In the data rows, 128 means zero.
Some points, one per row:
[109 146 123 117 155 132 128 154 123 101 128 146 153 117 105 146 108 142
  98 171 109 151 114  97 146 113 108 152  99 149 146 158 153 101]
[119 156 148 130 156 154 121 105 134 151 153 117  97 164  98 103 102 144
 139 114 152 158 111 112 136 116 109 150 101 166 147 138 105 153]
[110 157  90 117 147 125  85 156  96 156 111 154 159 131 112  99 147  95
 171  97 116 142 141  96 165  92 157 104 159 129  94 115 117 105]
[185 131 109  81 152  81 123 129 151 149 154  98 157 147 154 104 100 102
  97 127 159 155 103 143 128  95 151 151 145 165 165 120 163 107]
[111 123 151 156 106 147 153 151  96 156 144 154  93  95 152 106 107 160
 152 102 151 154 103 169 131 166 108 147  95 140 142 137 118 106]
[142 132 145  79 151 141 168 107 151 104 152 135 166 137 147 152 146 133
 169 118 151 187 155 105  94 165 101 103 122 140 166 114 100 112]
[108  93 155 120 108 131  93  88 182 150 173  96  88 146 127 101  97 152
  96  94 112 113 155 112  90 131 162 154 150 101  94  89 135 150]
[107 130  72 149 151 149 123 103 183 151 173  95 127 113 128 151  96 114
  92 117 106 123 177 165 111 153 161 152 149 103 112  94 132 150]
[132 131 146 121 109 140 167 155 127 103 129  92 136 113  92 150 147 164
 127 144 110 110 142 110 147 135 110 108  96 103 111 157 154 101]
[105 103 146 178 102 128 107  95 101 107 101 159  99 161 147 103 108 108
 154 135 100 102 152 156 127 150 155 153 122 113 139 116  93 108]
[113 115  90 117 147 133 126 159  95 100 144 163 139 110 112 155 147 124
 165  87 107 155 153 119 157 113 108 146  94 132 112 124 118 106]
[125  99 122 143 151 161 126 138 112 155 145 145  97 154 152 153 151 156
 167 108 149 110 142 118  96 135 110 105 101 124 100 148 107 156]
[140  96 102 111 153 103 138 145 151 107 151 138 107  99 156 152 158 120
 116 103 102 129 111 100 157 135 107 102 143 149 117 122  94 108]
[115 152 144 126 152 146 152  83 141 104 101 161 128  83 163 146 100 141
 106 138 102 135 134 124 112 137 158 101 143 151  94 125 138 108]
[112 131 150  82 100 135 126  94 102 110 101 154 116 167 144 106 146 131
 160 134  99  87 142 136 117 150 152 156 121 117 147 115  99 109]
[103 104 184 149 150 140 108  96 182 150 173  97 105 128 127 153  97 133
  94 105 106 123 176 140 100 142 162 152 152 102 103  91 132 149]
[123 161 116 115 107 135 116 152 122 154 126 153 101 165 158 106 143 112
 106 160 149 110 141 161  91 135 147 151 161 129 134 163 152 156]
[117  94  91 117 147 138 146 156  96 100 144 168 116  99 145 155 147 143
 161  91 107 154 103 134 148 130 107 147  95 135 123 128 118 105]
[142  91 121 142 154 149  97 152 113  98 143 148 122 106 107 103 105  92
 145 126 148 112 142 149 143 126 147 150 157  97 167 154 108 102]
[120 100 147 128 103 157 168 114 136 105 155  90 125 116  99 151 100 141
 155 102 106 159 110 109 170  99 146 152 157 154 155 141 107 100]
[105 167 151 104 106 157 114 146  96 156 144 139 125 119 152 106 107 124
 143 113 151 154 103 135 113 135 148 147 163 145 161 145 118 106]
[109 133 163 127 152  90 157 110 154 106 102  97 152 113 138 153 154 114
 112 128 145 110  87 139 142  98 160 102 109 100 126  80 136 107]
[110 156 164 126 149  97 143 104 182 106  82  97 169 129 128 101 158 130
 111 115 147 109  86 167 132  86 161 103 107  99 115  84 133 108]
[121 129 147 128 154 151 105  97 138 151 154 129 119 162  99 104 156 124
 135 118 152 159 109 127 125 130 109 152 101 171 137 136 152 156]
Here are 12 more points, each followed by its number:
[116 100 151 155 107 143 165 154  96 100 144 162  97  88 152 148 150 161
 156  97 107 154 103 152 140 148 108 147  95 137 133 133 118 106] 0
[205  94 109  81 103  79  95 124 101 149 156  97 148 163 103 151 155 122
  95 139 102 107 103 102 108  91 151 153 111 151 155 120 163 149] 1
[128 102 151 126 102 126 130 124 139 104  99 100 134 109 102 151 158 150
 113 110 156 130 144 120 136 110 151 151 113  98 159 125 160 152] 2
[113  95 123 116 151 132 166 151 120 102 126 164 123 137 104 148 107 165
  94 173 150 110 143 127 123 152 108 151  96 145 168 160 152 155] 3
[112  88 121 144 104 136 112 149 145 151 125 117 121 104 106 107 152 102
 109 160 153 140 115 136 155 123 147 103 161 172 102 155 154 100] 4
[142 104 124 144 101 151 117 152 114  99 145 152 142 120 107 103 103  97
 152 130 109 112 137 136 132 112 148 153 159  99 157 157 106 154] 5
[132 108 141 119 108 139 148 153 121 101 124  99 152 120 164 147 144 142
 120 145 108 113 145  90 140 117 109 102 100 105 102 157 151  98] 6
[127 128 151 127 153 129  97 117 139 105 101  97 169 141 156 104 157 144
 112 118 101 128 143 159 157  92 151 151 113 109 159 125 161 106] 7
[111 110 165 127 105  79 133 124 157 152 100  94  89  95 114 157 107 105
 123 151 113 110  86 114 162 132  96 157 104 104 153  72 118 104] 8
[185 112 147 178 151  98 154 102 102 107 154 132 118  95 111 103 146  96
 118 167 158 105 103 167 124 122 155 102 122 116 109 120 163 151] 9
[116 106 122 116 105 135 152 151 122 154 126 169 105 150 151 149 105 146
  98 165 149 111 143 148 111 165 109 151  94 139 158 162 149 154] 10
[120 131 108 128 153 163 136 121 140 104 155 105 163  88 146 149 160 103
 166  93 109 163 120 142 149 127 147 104 154 145 130 143 106 101] 11
Which of these numbered points is nearest to each point below, looking only along the 5 directions in which the first points spread most? Its number follows each.
[125  98 151 126 154 138 158  96 138 149  99 142  93 117 158 151 100 147
 110 134 157 125 139  90 130 120 152 105 145 141 113 126 158 109] > 2
[118 101 108 128 153 161 152 115 139 105 155  97 144 101 158 152 100 122
 160  98 107 157 109 125 159 113 146 104 156 153 143 141 107 101] > 11
[131 161 102 124 102 122 163 133 137 104 101 116 101  96 103 150  99 102
 112 103 155 129 143  91 116 126 104 151 113  89 141 125  97 152] > 2
[127 155 151 126 153 131  92 113 138 151 101 105 151 157 156 104 157 120
 112 121 101 129 143 160 169  87 105 151 144 116 150 125 160 106] > 7
[175 158 109  81 152  85 139 133 152 149 154 106 138 132 154 104 100 126
 102 122 159 155 103 162 139 103 151 152 145 171 156 121 164 107] > 1
[119 158 107 129 153 164 119 125 140 104 154 114 156 101 152 102 152  88
 171  96 150 150 141 157 138 143 147 105 157 142 120 144 107 101] > 4
[117 134 165 125 107  80 114 127  95 151  98 101 109 103 113 101 110 117
 126 161 110 110  88 145 150 142  96 158 110 105 161  71 117 106] > 9
[217 148 108 178 103  86 109 114 101 106 153 114 110 131 103 151 156 169
 105 149  99 105 103 107  90 108 105 104 113 137 137 119 163 150] > 2
[196 103 109  79 154  78 107 126 150 148 153  89 163 163 154 149  99  96
  91 136 101 155 104 125 116  86 150 152 146 158 166 120 164 150] > 1
[112 109 164 126 149  86 164 113 153 151 101  94 131 100 145 156 148 100
 118 133 147 109  87 112 156 108 161 103 107  98 132  81 118 106] > 8
[105 144 151 156 108 152 135 149  97 156 144 147 108 107 151 106 107 142
 148 107 150 153 102 154 123 153 148 147 163 143 152 142 118 104] > 10
[129 130 151 127 102 124 145 130 139 104 102 108 116  95 101 149 157 126
 113 107 157 129 143 101 126 116 151 152 114  90 150 124 160 151] > 2
[125 130 151 127 101 134 124 105 139 151 101 124 116 150 156 104  99 101
 111 128 158 129 143 122 150 104 105 104 145 128 131 125 160 106] > 9
[121 128 147 128 102 156 154 109 138 151 154  99 109 131  99 151 100 158
 150 105 107 160 108  94 159  86 147 153 101 160 167 139 107 100] > 3
[112  87 164 125 106  82 147 117 156 153  97  89 109  90 112 156 148  89
 123 143 111 108  86  88 167 120  95 101 108 100 142  76 118 106] > 8
[151 104 145  80 152 139 157 103 131 146 163 131 146 126 147 152 145 113
 157 113 155 208 147 127 105 168 101 103 122 144 166 121  99 146] > 3
[131  88 146 121 149 137 129 153 122 102 126 110 169 131 163 150 144 129
 120 148 109 110 141  97 126 103 148 105  97 110  87 160 152 156] > 6
[108  95  91 141 147 103 154 142  98 101 113 126 123 157 111 156 108 152
 152 142 146  99 167 112  93 142  95  99 148 119 128  93 118 151] > 6
[137 126  98 116 153 104 124 152 152 107 154 148 124 120 156 151 157  92
 115  98  99 129 111  94 146 144 152 104 145 140 109 123  96 108] > 11
[123 127 152 126 153 140 165  93 138 106 101 151 112 103 159 150  99 168
 109 136 100 121 138 108 118 128 151 103 144 146 105 128 155 111] > 8
[108 138 164 126 105 115 111  90 182 106  83  97 128 161 127 101 158 159
 103  97 147 109  87 116 109 108  95 103 151 101  98  87 133 108] > 8
[146 168 146 181 103 113 123  88 103 151 152 157 146 117 111 151 108 164
 135 158 157 106 151  90 167 136 102 106 122  89 101 117 165 107] > 2
[165 157 109  81 103  90 155 139 152 149 154 114 121 117 154 105  99 152
 105 116 160 155 103 156 150 112 105 152 143 167 146 121  96 106] > 1
